In the rows, zero is written as 128.
Each named turn below is shown by a few rows before and after it. Which turns, in which order, take the first row of each later pair to the second? The first pair is answered.
H:
[129 127 143  91 145 124 115 128 135 134]  ->  [127 134 146  97 146 122 119 111 136 131]
[ 87 129  88 191 161  99 178 108 161  96]  ->  [ 79 120  79 192 153 106 176 150 161 114]
[153 111 165 124 123 121  96 205 133 116]  ->  [170 114 179 110 138 110  91 164 132  91]
Z:
[103 142 153 173 152 113 140 107 151 132]  ->  [116 141 176 155 164 113 113 121 148 128]
[ 99 136 141 125 136 139 106 176 158 179]  ->  [150  95 116 115 165  90 127 128 142  78]
[ 91 170 147 117 173 149 106 103 172 161]  ->  [123 145 136 110 192 119 116  71 160  97]
[136 109 115  93 155 105 107 157 135 103]  ->  [ 99 120  73 133 128 118 152 142 146 134]
C:
[116 123 118 157 123 117 148 128 143 128]  ->  [150 110 131 132 130 110 128 127 124 101]
[109 137  98  92 151 130 147 114 156 145]  ->  [146 135 129  70 150 129 120 105 131 125]
[ 81 138 129 105 151 138 101 209 156 160]  ->  [116 127 146  78 157 131  77 207 134 132]
[124 102 102  93 152 127 134 137 130 109]  ->  [133 142 162 103 123 147 106 110 109 133]
R:
[106 145 143 126 143 127 128  95 156 130]  ->  [134 129 140  99 150 125 117  95 140 111]
[127 127 122 108 151 103 118 125 135 125]  ->  [129 130 117  98 136 121 115 135 126 147]
[149 174 164 139 135 129 138  79 120 128]  ->  [164 164 162 119 137 131 131  81 108 119]
[132 137 135 177  99 122 128 147 118 129]  ->  [145 125 138 171 116 105 126 139 120  99]
Then:
(two turns a pair)
[107 138 138 120 165 129 105 174 154 143]  ->  [115 142 148 117 160 132  96 173 144 145]  C then R
[133 126 123 135 129 108 137 146 142 134]  ->  [137 130 122 144 117 110 146 129 133 133]  C then Z
[134 146 118 152 154 124 161 118 157 108]  ->  [159 124 109 123 157 124 151 137 139  94]  H then R
[115 112 103 124 137 126 151 132 143 134]  ->  [117 116 122 109 139 134 128 151 143 148]  R then Z
[127 128 140 133 123 117 132  93 106  92]  ->  [132 133 162 117 127 123 107 111 106 100]  Z then Z
[100 159 155 141 126 145 118 117 153 154]  ->  [104 142 147 141 156 116 126 106 166 109]  R then C
[114 133 133 133 152 107 136 129 143 124]  ->  [114 129 104 131 136 122 152 127 133 139]  R then Z
[161 120 144 173 105 103 133 106  96  81]  ->  [130 149 176 176  87 134 109 146 108 150]  H then Z
[119 125 151 152 127 115 136 142 152 102]  ->  [150 117 152 122 131 121 125 121 131  90]  R then H
[100 150  64 115 125 147 175 138 123 155]  ->  [128 129  60 106 142 124 180 116 114 106]  Z then Z
[156 117 128 119 137 106 136  77 111  81]  ->  [160 126 168  94 143 119  94 113 111 104]  Z then Z
[ 83 141 117 151 144 113 133 141 164 127]  ->  [106 138 147 125 164 103 105 136 159 103]  Z then H
[131 146 148 129 154 113 124  79 146  95]  ->  [ 91 155 128 161 136 124 148 104 164 134]  C then H
[146 160 173 212 110 129 122  66 119 121]  ->  [182  70  70 130 156 113 141 120 110  72]  C then R
[108 132  96 108 124 149 144 138 134 136]  ->  [112 136 136  98 147 136 114 151 148 124]  R then Z
[111 139 120 130 134 127 121 131 137 152]  ->  [132 139 140 120 134 128 105 124 122 142]  C then C
[124 137 150 151 114 128 132 132 125 124]  ->  [145 127 145 126 116 131 122 137 110 116]  R then R
[120 132 118 109 133 150 148 128 118 155]  ->  [132 136 133 102 129 152 136 122 106 150]  C then C
[152 145 146 161 119 127 127  76 119 126]  ->  [118 120  90 173 127 123 158 125 146 140]  C then H
[126 112 127  84 132 149 123 161 119 155]  ->  [147  97 110  98 138 123 149 111 108 101]  C then Z
[127 143 107 164 110 135 162 125 122 115]  ->  [138 133 106 156 119 126 159 123 119  94]  R then H
[149 124 124  69 146 146 146  95 118 115]  ->  [143 132 142  63 146 154 129 113 121 136]  Z then Z
[143 130 143 163 101 121 123 153 113 122]  ->  [130 127 130 171 109 114 136 154 125 118]  R then C
[130 149 168 136  92 155 113 126 108 142]  ->  [128 107 142  99 142 132 106 181 135 116]  C then Z
[102 101  85 146 133 113 166 147 152 128]  ->  [103 110 111 116 133 133 129 183 148 163]  R then Z
[105 167 113 126 109 160 146  90 145 183]  ->  [104 172 170 118 150 136 104 108 171 157]  R then Z
[ 99 124 124 123 147 124 133 130 162 136]  ->  [105 124 105 134 132 126 152 110 150 131]  C then Z
[144 155 155 112 123 149  98  95 110 144]  ->  [151 146 137 123 127 133 118  70 108 114]  H then Z
[107 129 103 113 126 159 133 134 130 182]  ->  [ 83 134 115 146 146 134 140 133 160 164]  H then R
[134 158 163 141 168 135 102 118 145 134]  ->  [108 157 131 149 168 141 125 129 160 154]  R then C
[133 122 144 153 115 132 122 151 112 124]  ->  [129 122 139 159 112 133 127 148 113 127]  Z then Z
[119 142 179  65 172 135  82 115 162 140]  ->  [151 102  85  56 150 137 143  70 119 108]  Z then R
[120 156 158 168  98  93 135 130 165 110]  ->  [154 124 151 134 113  82 119 150 149  77]  H then R
[112 128 120 166 158  91 133 120 188  69]  ->  [ 91 150 156 158 146 118 100 170 195 128]  H then Z
[132 136 135 138 148 121 132  80 143 122]  ->  [137 129 131 132 152 118 131  83 142 115]  C then C
[132 148 178 157 127 122 125 112 135 123]  ->  [159 136 169 119 115 143 111 129 104 139]  R then R
[ 98 149 141 116 127 158 131 122 142 183]  ->  [141 115 146  87 171 117 119 103 136 101]  R then R
[142 117 109 141 143 146 113 146 164 136]  ->  [143 113  98 144 144 143 124 133 164 128]  H then Z
[153 117 115 139 104 142 126 162 107 134]  ->  [138 118 120 156 111 131 128 174 123 132]  R then H
[144 126 168 150 103 129 111 134  88 115]  ->  [141 121 141 163 100 122 135 114  88 102]  Z then R
[130 105 131 129 169 115 114 152 142 109]  ->  [132  95  99 132 162 117 134 142 137 106]  Z then R
[115 143 170 113 155 128  86 162 160 144]  ->  [150 145 163 146 138 108 116  76 127  87]  Z then C
[116 115 113 105 142 129 116 187 139 156]  ->  [108 130 123 108 134 141 113 177 142 174]  H then R
[110 143 162 172 120 114 125 162 145 150]  ->  [137 123 167 139 137 108 104 181 133 127]  H then H
[149 103 168 187 127  79 104 154 136  75]  ->  [192  91 156 127 108 113  83 162  91  94]  H then R
[140 141 154 159 126 105 130  78 123  88]  ->  [145 149 141 127  83 160 116 113  90 159]  R then R
[142 163 167 126 122 117 117 115 123 118]  ->  [126 150 156 113 148 109 113 152 148 121]  C then Z
[161 103 126 129 134 100 119 126 104  73]  ->  [117 154 154 178  88 133 121 132 113 149]  C then H
[125 127 156 114 167 102 102 128 141 102]  ->  [125 115  82 129 130 119 157  97 117 111]  R then Z
[107 131  97 109 152 141 121 146 136 139]  ->  [123 129  85 125 137 135 143 106 118 117]  C then Z
[111 130 111 152 141  88 152 102 161 119]  ->  [123 155 156 157 123 101 129  84 146 130]  C then C
[162  97  48  93 140 109 147 139 105  96]  ->  [153 121  58 114 139 106 164  77 110  89]  H then H
[136  90  93  99 152 137 121 162 124 118]  ->  [150 103 123  93 133 150  99 162 104 133]  R then C
[117 153 124 109 130 154 125  88 147 126]  ->  [128 147 123  97 134 154 120  90 139 118]  R then R
[118 152 158 145 105 142  96 141 129 163]  ->  [122  97  96 115 148 114 115 172 146 122]  C then H
[149 121 126  90 164 121  92 141 140 124]  ->  [135 115  69 120 146 121 143 111 139 122]  Z then R
[147 116 111 104  97 152 119 160 102 163]  ->  [125 126  96 141  84 148 149 139 111 166]  Z then R
[153 127 147 158 110 121 130 106 117 104]  ->  [146 133 131 153  89 144 135 117 107 138]  R then Z
[164 102 120 105 115 138 114 155  95 110]  ->  [117 104  79 133 116 139 151 167 127 135]  C then C
[152 125 145 108 157 112 143 104 117 116]  ->  [142 109 109 104 154 115 162 124 122 125]  Z then C
[132 124 141 107 158 126 124  97 138 113]  ->  [132 131 146 105 152 135 122  92 134 121]  C then R
[186 118 149 116 109 127  90  80  82  97]  ->  [154 142 141 131  70 166  97 110  79 171]  R then H
[126 126 103 148 125 150 149 110 117 158]  ->  [153 112 121 137 148 124 136  93 114 106]  R then C
[154 146 165 124 114 130 101 104  99 114]  ->  [121 122 113 144 152  99 144 102 142  84]  C then R
[117  99 104 138 151  96 147 123 155  78]  ->  [132 101 138 111 164  98 110 146 153  80]  Z then Z
[115 141 121 118 124 156 133 108 153 172]  ->  [137 135 134  92 124 160 113 115 136 165]  Z then R
[154 130 117  91 126 138 118 103 102 120]  ->  [130 152 124 108 113 151 124  95 110 153]  H then Z
[107 136 149 112 154 130 113 129 149 137]  ->  [113 136 150 108 156 128 114 118 147 130]  R then H
[138 139 171 121 147 105 108  77 138 130]  ->  [ 98 144 132 162 115 122 144 101 147 174]  Z then H
[136 138 118 107 104 155 138 143  99 190]  ->  [134 130  89 126 100 145 169 117  98 173]  Z then Z
[160 133 144 119 123 123 110  74 100 105]  ->  [135 125 115 137 142 106 139  68 129  94]  C then R
[153 122 128  99 127 149 135 141 122 136]  ->  [132 130 109 130 117 148 164 124 130 141]  Z then R
[ 92 112 117 136 155 122 131 179 168 139]  ->  [122 100 125 112 177 105 121 151 161  98]  R then H
[120 139 110 124 133 128 147  87 120 104]  ->  [116 152 154 103 134 144 102 137 124 141]  H then Z
[101 118  97 122 142 129 145 133 159 135]  ->  [142 129 143 105 139 126 117  89 128 106]  C then H
[132 147 145 143  92 105 153  82 106 111]  ->  [145 111 102 111 111 100 163 104 104  94]  C then R
[115 155 128 159 109 146 108 164 133 161]  ->  [159 113  97 143 133 108 122 138 117  81]  H then Z
[131 145 113  98 149 140 129  66 167 159]  ->  [125 138  96 103 151 137 141  72 170 158]  C then H
[126 112 100  93 111 128 148 151 143 127]  ->  [142 125 110 111  89 130 155 108 124 115]  C then Z
[144 156 175 114 110 154  90 106 111 153]  ->  [144 147 166 145 129 116 117  66 125  97]  R then Z
[135 116 140 135 110 118  99 145 123 147]  ->  [119 111 125 153 125 101 118 141 146 132]  C then R
[167 114 165 106 133 112 104 135 116  90]  ->  [104 157 168 164 101 134 128 139 142 156]  R then R
[144 143 129 134 110 131 129  99 110 137]  ->  [132 121  91 134 121 123 146 125 122 133]  H then C
[ 98 149 127 142 151 135 137 110 161 145]  ->  [139 137 146  91 159 141  99 130 137 136]  Z then R
[108 118 107 163 129 152 102 187 125 132]  ->  [113 113 119 171 150 128 100 174 136  98]  R then Z
[109 128  97 149 111 129 158 155 139 149]  ->  [161 120 141 111 112 130 109 165 104 127]  H then C
[110 151 145 150 107 157 145 107 124 155]  ->  [139 147 174 131 128 139 122  90 117 117]  Z then H
[142 110 129 120 147 108 122 112 129  93]  ->  [143 133 157 126 128 121 112  94 120 113]  C then R
[157 125 111  78 120 154 125 111  97 139]  ->  [133 102  72  94 142 134 151 132 124 123]  R then C
[139 115 114 103 131 138 130 135 127 133]  ->  [116 143 140 138 121 137 134 117 139 145]  C then R
[125 120 141 119 140 117 143 174 128  98]  ->  [129 130 152 120 147 111 147 127 128  82]  H then H
[117 148  99 173 136 109 153  89 129 116]  ->  [131 141 100 167 136 105 150  85 116 102]  C then H
[133 137 144 120 141 143 104 111 140 120]  ->  [140 127 117 119 134 141 121  96 130 110]  Z then R
[135 126 108 122 127 113 163  83 148  84]  ->  [119 109  99  84 144 130 138 165 165 124]  Z then C
[131 127 112 127 140 142 138 139 123 156]  ->  [146 129 127 117 139 143 122 136 114 151]  H then C
[104 131 111 118 156 137 154 104 156 160]  ->  [110 117 110 119 172 118 150 114 162 133]  H then R
[114 109 102 142 123 123 137 149 138 124]  ->  [149 122 142 127 120 122 112 115 113 103]  C then H
[120 125 112 104 112 151 110 128 116 168]  ->  [118 126 106 117 105 150 121 118 112 168]  Z then R
[122 121 109 125 134 134 144  97 134 125]  ->  [114 120 118 106 143 142 123 135 142 144]  Z then C
[130 116 119 124 151 113 123 117 134 103]  ->  [119 145 147 147 124 130 118 104 130 133]  C then H
[129 135 129  70 116 155 113 146 138 161]  ->  [126 107 110  83 155 113 130 150 162 107]  R then C
[125  75  95 163 125 127 129 159 138 121]  ->  [155 109 166 153 105 141  85 125 107 125]  H then C
[ 96 127  94 168 121 102 161 138 155 120]  ->  [124 113 103 149 140  84 147 131 147  78]  Z then Z
[124 143 122 131 128 117 118  86 147 144]  ->  [138 112  94 113 140 107 120 117 144 124]  H then C
[106 113  94 113 151 131 140 126 152 158]  ->  [151 118 146  94 153 122 101 105 123 125]  R then C
[126 123 119 114 149 129 104 116 129 101]  ->  [130 128 112 103 133 146 106 108 117 121]  H then R
[147 106 106 137 135  85 143 136 119  92]  ->  [127 120 121 124 121 116 119 191 126 153]  Z then H
[146 137 112 142  88 148 157 114  88 147]  ->  [171 123 136 109 105 145 120 147  81 133]  H then Z
[128 132 144 114 160 138 128 125 150 134]  ->  [145 119 120 102 153 140 137 117 134 124]  Z then R
[123 146 130 162 101 122 139  99 122 129]  ->  [148 131 160 128 118 116  97 145 114 118]  H then Z
[125 138 127 164 111 134 145  97 114 159]  ->  [122 128 123 176 124 115 152  98 125 136]  R then H
[143 120  97 140 129 125 177  70 113 103]  ->  [138 142 130 100 106 176 127 133 101 186]  R then Z
[138 140 142 158 100 117 114 120 103 132]  ->  [129 125 143 133 126 116  97 167 121 138]  C then Z
[115 120 134 161 129 113 132 158 140 123]  ->  [141 110 136 137 141 106 125 138 129  96]  R then H
[123 136 103 103 125 146 129 112 127 147]  ->  [127 132  99 103 128 140 135 106 125 135]  Z then Z
[147 126 134 127 129 119 136  91 118 113]  ->  [125 109  93 122 139 123 152 131 135 131]  Z then C
[141 108  84 138 100 121 165 113 109 110]  ->  [163 118 114 126  87 133 142 107  88 114]  R then C
[120 123 113 116 171 120 133 120 148 113]  ->  [139 139 147 114 160 126 114  98 130 110]  H then C
[134 128 139 117 113 146 112 120 112 147]  ->  [106 117 113 143 135 122 141 120 145 128]  C then R
[155 106 121  72 119 135  98 121 120 109]  ->  [131 136 124 108 110 136 124  58 131 117]  H then H
[133 102 105 110 142 131 153 136 136 130]  ->  [138 107 125  98 144 137 135 151 135 141]  R then Z
[120 114  90 140 130 119 156 115 124 101]  ->  [132 106  85 122 125 127 149 128 112 106]  H then R
[102 150 135 124 110 156 129 141 137 198]  ->  [151 130 135  85 108 161 110 141  98 176]  Z then R
[130 103 113 174  83 118 137 176 113  92]  ->  [136 118 136 178  66 131 126 167 101 106]  C then Z
[160 117 125 119 114 133 138 112  99 117]  ->  [140 128 122 132  98 148 139 133 102 149]  R then H
[170 134 132  90 112 152 112  93  95 123]  ->  [158 143 140  91 106 163 107 107 100 148]  Z then Z
[106 162 139 134 121 153 128  68 117 161]  ->  [ 90 158 132 164 127 135 144  73 135 147]  R then H
[129 129 110 124 100 157 135 152 110 158]  ->  [102 131 106 156 112 140 153 147 137 147]  C then R
[114 156 145 170  71 156 153 126 123 172]  ->  [128  87  67 129 112 130 176 171 131 126]  C then R
[128  97  99 138 123 116 148 144 121 113]  ->  [150 127 154 136 105 128 118 118  99 121]  H then C
[123 124 119 142 137 117 149 101 138 110]  ->  [112 121 107 151 125 125 151 134 141 130]  H then H
[131 139 125 122 132 133 130  95 131 145]  ->  [128 133 127 108 141 137 119 122 138 154]  C then Z
[122 112  70 115 139 149 150 119 137 143]  ->  [114 109  72 122 145 142 152 131 145 141]  R then H
[ 99 151 175 126 151 153 109 110 162 168]  ->  [105 134 177 131 178 122 109 111 175 124]  H then R
[128 125 149 154 123 103 131 120 140 114]  ->  [120 130 152 151 117 114 124 145 142 138]  Z then H
[120 172 136 145 116 118 143  70 114 119]  ->  [ 99 141  79 148 129 110 171 112 133 119]  C then H
[107 157 181 142  99 130 131  82 137 133]  ->  [153 129 173  89 101 138 107  94 103 117]  R then R
[ 99 124 137 130 104 117 137 146 134 158]  ->  [111 100 112 118 114 106 147 150 128 135]  C then Z
[123 112 132  57 120 157 134 135  90 154]  ->  [108 118 117  72 108 162 150 131  95 167]  Z then Z
[162 141 144 144 102 129 112 129 109  98]  ->  [119 137  98 162 100 138 148 151 134 130]  R then C
[145 110 110 124  99 142 127 160 107 137]  ->  [122 123 110 153  92 139 142 151 121 146]  Z then R
[141 122 109 103 151 139 127 129 125 133]  ->  [146 121 120 103 155 134 120 127 125 126]  R then Z
[115 135 128  96 127 147 107 158 148 167]  ->  [119 125 139 112 164 102 115 132 169 106]  R then R
[128 132 150 135 110 136 102 162 109 130]  ->  [119 140 157 145 109 137 105 152 115 137]  H then R
[145 140 138 154 135 116 132  87 138 114]  ->  [154 139 154 140 142 115 114  97 136 112]  Z then Z
[178 117 135 122 137 114 121 113 107 108]  ->  [136 109  86 145 146 111 160 130 140 123]  C then C
[108 123 106 134 107 146 131 180 132 174]  ->  [143  91  70 125 117 124 152 154 112 118]  C then Z
[126 143 146 106 143 153 131  67 119 131]  ->  [110 136 150  86 163 156 113 112 138 151]  C then Z
[133 110 123 143 149  94 146 138 139  81]  ->  [100 142 135 176 128 111 156 127 152 122]  C then C
[ 77 117 141 131 133 116 134 206 209 162]  ->  [144 127 226 107 141  98  79 159 169 103]  R then C
[109 115 159 102 205  83  96 168 179  88]  ->  [116  89  36 124 148 103 188 114 138  92]  R then Z
[135 126 134 133 121 118 126 121 126 115]  ->  [126 119 117 131 125 121 133 135 133 120]  Z then C
[157 137 138 191 103  97 146  81 112  85]  ->  [172 140 122 149  62 152 128 117  73 151]  R then R
[127  77  65 129 131 121 149 170 143 115]  ->  [133  87 102 104 132 136 111 201 139 138]  R then Z
[150 141 123 114 110 134 128 108  96 117]  ->  [121 141  95 134 110 134 155 111 116 130]  H then C
[126 108 178 159 164  91 112 218 129  98]  ->  [166 104 189 111 169 100  93 184 102  83]  R then H
[116 146 130 145 121 124 133 104 125 132]  ->  [109 139 129 126 131 132 118 146 134 151]  C then Z
[113 140 131 143 116 148 148 133 140 142]  ->  [116 130 133 150 134 125 151 126 149 113]  R then H
[113 138 117 117 137 133 135  99 121 132]  ->  [108 137 113 122 134 133 140 105 123 138]  R then H
[104 150 134 135 122 135 139  87 147 145]  ->  [ 94 138 129 126 145 126 135 111 166 142]  Z then C
[121 112 132 112 150 120 110 169 149 116]  ->  [130 119 133  90 135 143 104 163 131 141]  H then R
[119 104  81 139 121 106 161 121 162 148]  ->  [136  87  81 115 130 102 145 149 155 138]  H then H
[115 157 118 107 137 152 133  88 122 148]  ->  [101 155 110 109 147 147 138  98 137 149]  Z then C
[ 84 126 117 183 137  80 132 141 128 148]  ->  [109 102 117 151 149  76 108 179 118 132]  H then H
[128 125 128 102 118 134 128 139 111 131]  ->  [107 132 135 135 132 112 142 122 136 115]  R then R
[ 95 138 135 159 127 119 122 120 139 149]  ->  [120 105 113 131 156 100 123 121 136 106]  C then H
[ 97 130 128 154 137 112 150 118 155 118]  ->  [130 117 127 122 147 110 142  94 136  91]  R then H
[152 116 130  78 139 132 121 132 125 108]  ->  [133 131 130  85 118 156 121 148 125 152]  R then H
[142 159 122 110 111 121 155 111 153 135]  ->  [144 149 110 107 115 117 160 116 153 128]  C then H
[113 139 128 112 125 153 120 144 129 161]  ->  [129 107  94 103 143 131 136 138 127 119]  C then Z
[116 154 150 121 123 145 102 134 128 162]  ->  [131 138 121 142 132 116 138  79 124 106]  Z then H
[126 143 160 151 139 113 127 101 143 110]  ->  [104 144 157 144 144 123 121 136 161 141]  C then Z
[125 125 137 100 157 136 131 130 151 137]  ->  [133 117 114  97 149 139 144 119 139 130]  Z then R
[111 145 162 153 149 113 126  94 145 122]  ->  [ 98 125 126 156 158 106 146 118 159 120]  C then H
[114 155 154 119 101 149 126 119 111 151]  ->  [ 99 125 116 135 145 107 156 123 146 100]  R then C
[119 143  91 118  93 157 150 122 112 170]  ->  [ 90 139  92 160 112 124 166 141 148 148]  R then H
[104 153 141 145 109 141 122 157 151 169]  ->  [130 130 155 144 152  95 119 131 161  91]  R then C
[131 139 150 127 156 112 108 127 124 139]  ->  [138 131 126 141 153 103 131 103 118 119]  Z then C
[127 138 112 112 124 140 131 161 109 154]  ->  [106 152 122 136 127 135 138 152 127 160]  H then R
[129 121 116 150 111 122 142 131 121 122]  ->  [135 128 132 151 106 127 134 124 115 126]  C then C
[136 115  77 102 106 126 139 105  93 147]  ->  [145 131 113  93  99 136 112 109  84 162]  C then Z
